(in the rows, 100 means zero)
A single turn carries every row of the set below to another of its rows. Some are shown first; where does it send the rows asked next?
kizip: 93, 106, 113, 118, 98, 117, 107, 104, 105, 113, 107, 131, 95, 81, 87, 97, 97, 113, 98, 99, 117, 91, 91, 100, 79
lasu: 94, 112, 103, 98, 112, 103, 94, 88, 87, 97, 107, 103, 103, 134, 95, 87, 85, 119, 94, 114, 98, 91, 76, 88, 116
Rino: 101, 120, 98, 129, 110, 135, 98, 93, 112, 118, 121, 97, 111, 96, 105, 111, 105, 97, 94, 117, 100, 92, 106, 106, 112
pez: 104, 115, 107, 82, 106, 122, 78, 107, 83, 91, 110, 100, 98, 97, 93, 113, 112, 107, 91, 115, 97, 85, 97, 85, 95
popo: 81, 99, 76, 106, 104, 116, 106, 107, 88, 120, 99, 108, 110, 114, 94, 94, 103, 107, 111, 86, 105, 98, 90, 89, 104
neke: 94, 109, 118, 107, 90, 88, 75, 99, 82, 117, 106, 102, 123, 118, 100, 92, 90, 116, 110, 109, 91, 110, 91, 83, 94
gebek: 99, 113, 102, 122, 109, 101, 91, 90, 87, 107, 112, 104, 103, 138, 85, 96, 88, 113, 79, 130, 106, 98, 85, 89, 106
puz: 95, 111, 115, 110, 104, 119, 109, 84, 128, 98, 120, 102, 112, 94, 111, 103, 93, 109, 107, 112, 106, 91, 104, 103, 112
bomu: 102, 111, 96, 120, 104, 118, 105, 113, 88, 127, 103, 125, 93, 89, 74, 101, 94, 101, 89, 103, 111, 93, 92, 96, 80
nuz: 104, 110, 111, 96, 101, 102, 93, 113, 97, 76, 115, 100, 92, 99, 86, 120, 103, 117, 96, 124, 106, 90, 112, 87, 91
tane: 92, 109, 113, 135, 97, 95, 80, 100, 84, 119, 106, 99, 114, 115, 100, 100, 88, 139, 104, 102, 96, 103, 100, 95, 102
fepab: 100, 110, 96, 98, 106, 102, 113, 119, 88, 116, 97, 120, 91, 91, 74, 92, 84, 96, 103, 101, 108, 97, 89, 84, 84
Zof: 101, 125, 119, 120, 114, 128, 100, 100, 107, 112, 112, 96, 105, 67, 94, 108, 92, 104, 114, 99, 90, 100, 100, 94, 101
vug: 90, 92, 79, 117, 98, 111, 102, 87, 96, 126, 101, 108, 108, 115, 86, 95, 94, 112, 97, 91, 122, 95, 96, 100, 98
Fad: 89, 115, 110, 121, 101, 94, 79, 105, 77, 125, 106, 99, 126, 121, 96, 96, 92, 125, 101, 105, 85, 108, 95, 87, 97
zeluk: 87, 109, 114, 111, 102, 115, 92, 97, 94, 83, 114, 114, 103, 128, 107, 95, 103, 125, 102, 113, 97, 94, 76, 90, 116
Popil: 109, 122, 117, 108, 110, 105, 104, 93, 107, 113, 113, 90, 111, 77, 75, 103, 77, 88, 107, 116, 100, 106, 104, 87, 95
muzus: 96, 115, 112, 101, 117, 103, 100, 98, 104, 91, 117, 103, 110, 100, 78, 113, 91, 131, 77, 120, 113, 83, 114, 98, 91
Tev: 94, 104, 115, 97, 100, 103, 117, 111, 102, 103, 100, 129, 95, 83, 84, 89, 87, 106, 111, 96, 114, 95, 88, 89, 83
timif: 87, 86, 94, 120, 84, 104, 106, 89, 110, 112, 110, 118, 115, 116, 83, 98, 103, 106, 103, 104, 125, 106, 101, 94, 86
pozi: 91, 109, 113, 132, 96, 114, 89, 98, 94, 91, 121, 112, 103, 132, 94, 105, 105, 118, 88, 127, 101, 99, 84, 92, 101
zipi: 103, 125, 117, 121, 111, 116, 102, 107, 104, 114, 116, 96, 111, 74, 82, 111, 91, 88, 108, 113, 90, 109, 105, 89, 95
lam: 107, 122, 119, 107, 113, 112, 104, 83, 111, 110, 107, 90, 104, 71, 88, 100, 77, 102, 112, 101, 99, 98, 100, 95, 105
zutin: 98, 121, 109, 84, 122, 123, 85, 94, 91, 108, 114, 106, 116, 100, 85, 107, 100, 120, 71, 109, 104, 77, 100, 99, 95
Vez: 82, 94, 92, 106, 88, 109, 110, 112, 99, 103, 107, 118, 120, 115, 93, 95, 109, 104, 118, 97, 109, 111, 96, 84, 92
sut: 95, 102, 118, 120, 83, 89, 74, 91, 86, 110, 105, 99, 110, 112, 104, 100, 89, 130, 114, 105, 100, 107, 96, 90, 99
siki: 105, 124, 89, 106, 114, 117, 105, 105, 102, 115, 112, 88, 110, 106, 93, 110, 95, 77, 97, 125, 94, 101, 105, 87, 113
Vifa: 102, 116, 105, 88, 108, 103, 113, 95, 118, 93, 113, 90, 113, 101, 100, 97, 80, 89, 114, 120, 101, 100, 104, 86, 117

tane turns into sut
muzus turns into nuz
popo turns into vug
And these:
Popil turns into zipi
Vifa turns into siki
gebek turns into pozi
bomu turns into kizip

A single turn carries every row of the set below to another of its rows. Some are shown first; where does it send the rows asked next?
fipu: 122, 95, 92, 83, 67, 119, 93, 88, 94, 82, 84, 77, 109, 113, 113, 107, 82, 76, 98, 122, 110, 84, 96, 109, 93, 108, 131, 105, 98, 99, 104, 101, 66, 100, 90, 98, 87, 87, 103
refu: 127, 59, 82, 79, 80, 101, 84, 116, 80, 93, 93, 113, 125, 115, 99, 109, 98, 78, 106, 121, 121, 78, 83, 89, 98, 109, 111, 109, 95, 88, 134, 99, 93, 96, 109, 103, 110, 97, 108
milam: 125, 57, 77, 76, 79, 103, 95, 120, 79, 77, 98, 108, 120, 113, 102, 108, 91, 83, 99, 124, 122, 73, 83, 95, 99, 116, 105, 105, 95, 74, 129, 105, 101, 110, 105, 110, 112, 99, 95
dore: 121, 70, 82, 77, 79, 98, 93, 111, 81, 81, 105, 111, 119, 113, 110, 116, 97, 82, 97, 112, 109, 76, 77, 91, 101, 133, 108, 100, 104, 72, 130, 100, 97, 103, 105, 106, 104, 95, 94
Rata: 112, 69, 120, 82, 58, 116, 85, 85, 90, 100, 99, 105, 114, 103, 100, 99, 113, 98, 99, 129, 110, 76, 91, 101, 82, 98, 115, 90, 119, 84, 112, 104, 102, 113, 95, 96, 77, 106, 95
sirom: 108, 92, 81, 76, 60, 118, 80, 87, 72, 85, 95, 75, 104, 104, 108, 100, 78, 74, 102, 118, 122, 88, 91, 108, 108, 109, 126, 112, 83, 83, 98, 107, 83, 85, 99, 96, 94, 86, 103
Pes: 113, 83, 88, 85, 68, 124, 90, 91, 93, 78, 104, 86, 101, 111, 99, 98, 63, 69, 95, 118, 113, 81, 107, 103, 106, 107, 119, 113, 83, 86, 99, 116, 78, 95, 92, 97, 91, 84, 94
vepu: 85, 81, 92, 88, 85, 129, 92, 80, 95, 111, 100, 77, 123, 114, 100, 110, 103, 94, 108, 110, 100, 99, 97, 111, 89, 101, 95, 111, 89, 76, 92, 98, 89, 110, 139, 100, 92, 80, 105
rezo: 87, 87, 84, 86, 83, 136, 95, 91, 103, 98, 107, 81, 116, 117, 101, 116, 108, 99, 95, 96, 95, 85, 95, 118, 98, 100, 97, 106, 100, 87, 90, 88, 81, 103, 131, 110, 91, 95, 101
Zot: 108, 69, 113, 83, 58, 123, 82, 88, 93, 101, 116, 118, 113, 99, 92, 98, 101, 96, 93, 118, 111, 66, 101, 98, 101, 93, 107, 95, 105, 74, 108, 115, 107, 94, 95, 100, 83, 111, 96
Sefom: 97, 79, 79, 86, 80, 139, 93, 94, 111, 105, 100, 81, 118, 109, 84, 112, 101, 96, 103, 104, 108, 92, 110, 118, 96, 80, 100, 110, 83, 89, 100, 87, 85, 102, 127, 112, 107, 91, 105
Fezig: 114, 72, 92, 71, 86, 100, 79, 72, 97, 84, 90, 105, 127, 99, 102, 108, 101, 78, 106, 127, 110, 101, 102, 103, 91, 106, 109, 96, 100, 94, 65, 102, 100, 109, 130, 100, 117, 91, 95
pasen: 128, 67, 87, 77, 82, 98, 91, 104, 81, 99, 92, 109, 134, 111, 110, 106, 97, 86, 111, 131, 116, 83, 85, 86, 95, 123, 108, 106, 91, 74, 137, 105, 94, 106, 108, 101, 106, 87, 110
zifo: 115, 96, 94, 85, 61, 116, 90, 95, 92, 84, 95, 79, 119, 116, 112, 104, 63, 88, 98, 117, 114, 73, 99, 114, 100, 116, 128, 104, 87, 74, 100, 111, 76, 105, 91, 102, 89, 77, 99
Fud: 113, 80, 113, 78, 53, 118, 90, 83, 92, 96, 111, 108, 123, 98, 93, 99, 99, 110, 98, 127, 117, 67, 102, 109, 90, 96, 114, 83, 103, 73, 119, 105, 109, 114, 88, 104, 93, 104, 91
Gagu: 88, 79, 84, 87, 83, 131, 105, 86, 93, 90, 96, 71, 122, 112, 96, 115, 96, 92, 98, 115, 108, 87, 103, 123, 82, 90, 92, 104, 88, 72, 91, 103, 93, 122, 135, 110, 105, 90, 94
pezig: 99, 67, 105, 78, 64, 108, 106, 91, 96, 74, 80, 68, 136, 113, 97, 100, 96, 104, 100, 99, 110, 93, 89, 97, 109, 97, 90, 119, 107, 87, 107, 100, 114, 106, 105, 117, 127, 97, 91
vodaz: 121, 83, 84, 76, 67, 129, 92, 94, 85, 82, 84, 73, 107, 109, 120, 90, 82, 84, 103, 136, 120, 86, 93, 105, 104, 107, 120, 116, 86, 84, 95, 113, 74, 102, 94, 103, 84, 88, 109
Sig: 104, 79, 105, 77, 70, 115, 112, 80, 107, 84, 89, 78, 141, 110, 102, 96, 98, 110, 101, 99, 99, 95, 98, 87, 122, 107, 86, 120, 102, 87, 114, 103, 106, 98, 100, 117, 121, 95, 99
Zivu: 98, 76, 114, 82, 71, 104, 105, 74, 94, 90, 82, 77, 148, 116, 98, 98, 96, 102, 107, 104, 103, 96, 94, 89, 107, 102, 89, 122, 104, 94, 114, 106, 105, 101, 107, 105, 122, 90, 102
Zovu: 96, 87, 78, 78, 86, 141, 110, 78, 107, 94, 106, 75, 116, 105, 95, 106, 106, 102, 102, 118, 101, 100, 110, 115, 96, 98, 93, 103, 84, 82, 102, 91, 89, 120, 122, 112, 104, 88, 95
geli: 125, 82, 83, 62, 81, 113, 77, 88, 115, 90, 93, 105, 136, 98, 108, 100, 102, 110, 110, 123, 113, 92, 105, 110, 109, 109, 113, 94, 91, 87, 70, 89, 97, 109, 118, 118, 118, 90, 103
zitu: 97, 70, 109, 81, 69, 109, 108, 85, 100, 78, 85, 75, 132, 114, 103, 104, 101, 98, 96, 91, 96, 94, 87, 88, 115, 108, 86, 122, 115, 87, 104, 104, 108, 96, 107, 114, 114, 100, 94
Raz: 119, 66, 106, 73, 53, 128, 82, 94, 93, 102, 99, 103, 110, 91, 100, 91, 116, 107, 102, 131, 120, 79, 93, 101, 99, 91, 113, 95, 105, 74, 111, 100, 108, 103, 91, 109, 83, 110, 101
pagol: 116, 68, 87, 71, 85, 116, 71, 99, 113, 87, 102, 115, 128, 107, 102, 98, 94, 99, 103, 114, 110, 84, 103, 105, 114, 105, 104, 104, 95, 87, 57, 102, 97, 102, 125, 115, 108, 94, 101
lofo: 108, 69, 108, 76, 52, 115, 86, 76, 78, 98, 105, 102, 110, 86, 97, 102, 109, 90, 98, 129, 120, 81, 96, 99, 91, 93, 110, 91, 104, 66, 111, 111, 117, 99, 100, 99, 91, 109, 94
vobo: 133, 70, 82, 75, 84, 106, 100, 106, 96, 88, 103, 115, 122, 109, 108, 108, 99, 85, 102, 123, 106, 83, 89, 83, 105, 129, 106, 102, 96, 79, 140, 99, 91, 106, 97, 107, 104, 91, 101
piv: 116, 71, 98, 76, 91, 108, 80, 84, 116, 85, 96, 114, 126, 110, 108, 105, 100, 87, 101, 118, 97, 91, 102, 99, 98, 115, 105, 99, 108, 94, 60, 104, 91, 112, 125, 104, 100, 91, 96
laz: 101, 66, 111, 82, 69, 112, 98, 94, 101, 87, 80, 78, 141, 122, 92, 93, 96, 105, 105, 98, 107, 91, 92, 92, 113, 92, 90, 127, 106, 101, 108, 100, 103, 99, 106, 113, 120, 96, 102
Zum: 115, 85, 86, 66, 79, 101, 83, 77, 105, 77, 99, 104, 132, 97, 100, 112, 94, 94, 102, 118, 113, 92, 107, 115, 97, 111, 114, 86, 95, 85, 71, 93, 105, 114, 121, 111, 127, 89, 87

milam turns into pasen
Sefom turns into Zovu
laz turns into Sig
And these:
vodaz turns into zifo
pagol turns into geli
Raz turns into Fud

A single turn carries every row of the set below to another of its rows. Some are shown first; where does it send the rows asked next?
katom: 121, 111, 98, 97, 91, 111, 105, 67, 94, 117, 94, 123, 103, 106, 93, 99
Buv: 100, 110, 113, 128, 111, 104, 79, 91, 103, 110, 96, 111, 119, 93, 84, 92
Mik: 128, 102, 107, 85, 95, 91, 82, 108, 100, 118, 105, 95, 118, 95, 116, 98
Dez: 119, 102, 108, 79, 103, 90, 88, 108, 110, 115, 109, 114, 119, 93, 122, 105
vosad: 127, 103, 106, 94, 96, 90, 71, 101, 86, 114, 106, 92, 116, 103, 96, 94
mal: 116, 103, 105, 74, 110, 103, 95, 83, 105, 108, 102, 133, 107, 107, 113, 106
gule: 124, 114, 108, 106, 86, 101, 92, 82, 79, 111, 92, 101, 117, 97, 85, 95
mazu: 114, 104, 113, 97, 92, 97, 97, 97, 103, 87, 102, 123, 121, 87, 105, 119
pituf: 93, 103, 110, 107, 112, 101, 97, 93, 111, 109, 107, 113, 110, 111, 139, 100
sano: 110, 103, 108, 85, 124, 103, 94, 98, 109, 102, 107, 131, 110, 103, 124, 104
deza: 112, 113, 115, 123, 109, 114, 91, 75, 93, 106, 82, 101, 114, 97, 89, 90
Gok: 129, 97, 92, 107, 76, 106, 92, 87, 105, 109, 106, 104, 100, 108, 96, 105
Pib: 101, 99, 103, 123, 114, 118, 101, 82, 90, 112, 93, 88, 99, 109, 91, 93
dopim: 89, 100, 112, 120, 131, 102, 104, 89, 100, 107, 107, 114, 111, 93, 97, 109
vuzup: 97, 99, 106, 91, 101, 115, 93, 91, 106, 99, 99, 87, 114, 110, 79, 91
Tapi: 112, 103, 112, 117, 103, 96, 93, 90, 93, 113, 102, 80, 111, 110, 131, 91
Rilup: 98, 99, 109, 129, 121, 99, 95, 93, 90, 112, 106, 90, 111, 95, 89, 100
lifu: 114, 102, 110, 89, 111, 81, 79, 102, 101, 111, 117, 122, 121, 94, 104, 108
bafik: 105, 114, 110, 108, 94, 91, 83, 100, 91, 109, 105, 119, 126, 88, 84, 102
keku: 91, 100, 105, 113, 123, 121, 111, 77, 99, 107, 94, 112, 99, 107, 100, 101
nare: 108, 96, 108, 93, 120, 90, 113, 74, 113, 107, 117, 105, 116, 98, 88, 109
nulod: 105, 107, 108, 101, 111, 102, 103, 98, 112, 113, 100, 129, 110, 103, 134, 110
busok: 105, 101, 113, 83, 113, 111, 113, 74, 105, 93, 95, 98, 115, 103, 90, 102
dap: 95, 99, 116, 109, 87, 104, 97, 92, 77, 94, 104, 103, 100, 110, 92, 103
gur: 110, 101, 99, 95, 80, 117, 95, 92, 112, 95, 98, 125, 105, 106, 103, 109
sen: 103, 99, 117, 105, 95, 101, 113, 76, 77, 95, 104, 111, 97, 108, 99, 110
lopi: 119, 106, 102, 100, 97, 117, 104, 87, 101, 118, 87, 105, 98, 118, 130, 97
seza: 133, 100, 106, 110, 86, 87, 96, 91, 97, 102, 110, 102, 116, 88, 98, 115
muvof: 98, 104, 117, 115, 111, 88, 90, 102, 100, 107, 108, 96, 120, 101, 134, 100
Raval: 106, 112, 114, 101, 126, 124, 104, 85, 115, 120, 98, 89, 99, 109, 102, 95
sinil: 103, 112, 122, 109, 132, 104, 97, 99, 114, 118, 111, 89, 114, 94, 98, 102
ponif: 123, 101, 97, 87, 110, 120, 94, 87, 101, 109, 96, 108, 97, 122, 120, 89
bib: 123, 102, 103, 73, 99, 104, 94, 96, 110, 116, 100, 115, 109, 104, 125, 101
Vozu: 119, 102, 112, 102, 121, 83, 81, 110, 96, 107, 117, 105, 122, 92, 113, 102
tekeb: 133, 101, 102, 103, 106, 100, 80, 99, 88, 114, 104, 82, 108, 110, 108, 87
kem: 107, 102, 104, 109, 104, 108, 101, 81, 104, 114, 100, 97, 102, 120, 138, 92
tovit: 131, 102, 102, 79, 91, 104, 89, 97, 102, 119, 96, 96, 108, 106, 119, 95
gerog: 102, 107, 107, 124, 119, 103, 92, 78, 114, 118, 103, 128, 111, 96, 91, 99
tuk: 91, 95, 109, 116, 91, 94, 94, 95, 87, 104, 120, 112, 99, 109, 90, 107
kage: 129, 103, 101, 80, 95, 113, 87, 81, 91, 111, 91, 103, 102, 117, 106, 93
tizuk: 124, 107, 107, 116, 93, 99, 88, 103, 90, 120, 94, 82, 110, 107, 119, 95
fod: 109, 107, 114, 116, 106, 84, 87, 114, 101, 116, 108, 106, 122, 92, 122, 108
doba: 101, 95, 100, 102, 108, 94, 93, 91, 114, 113, 122, 93, 115, 104, 77, 98
vasa: 100, 96, 110, 111, 99, 90, 109, 80, 87, 106, 120, 120, 96, 107, 97, 113
Biv: 99, 112, 119, 100, 134, 115, 105, 91, 120, 116, 105, 103, 106, 100, 104, 103
Zop: 111, 111, 117, 109, 124, 113, 96, 93, 109, 121, 103, 76, 107, 103, 95, 94
Dobof: 103, 111, 102, 99, 98, 100, 95, 85, 106, 115, 107, 142, 113, 97, 93, 107
komo: 115, 109, 110, 118, 116, 112, 103, 62, 104, 115, 90, 118, 107, 100, 95, 96

Tapi turns into muvof
Vozu turns into sano
And these:
Buv turns into gerog
vosad turns into lifu
lopi turns into tizuk
Mik turns into Dez
gur turns into Gok
dap turns into tuk
Biv turns into Raval
Dobof turns into katom
doba turns into nare
Rilup turns into dopim

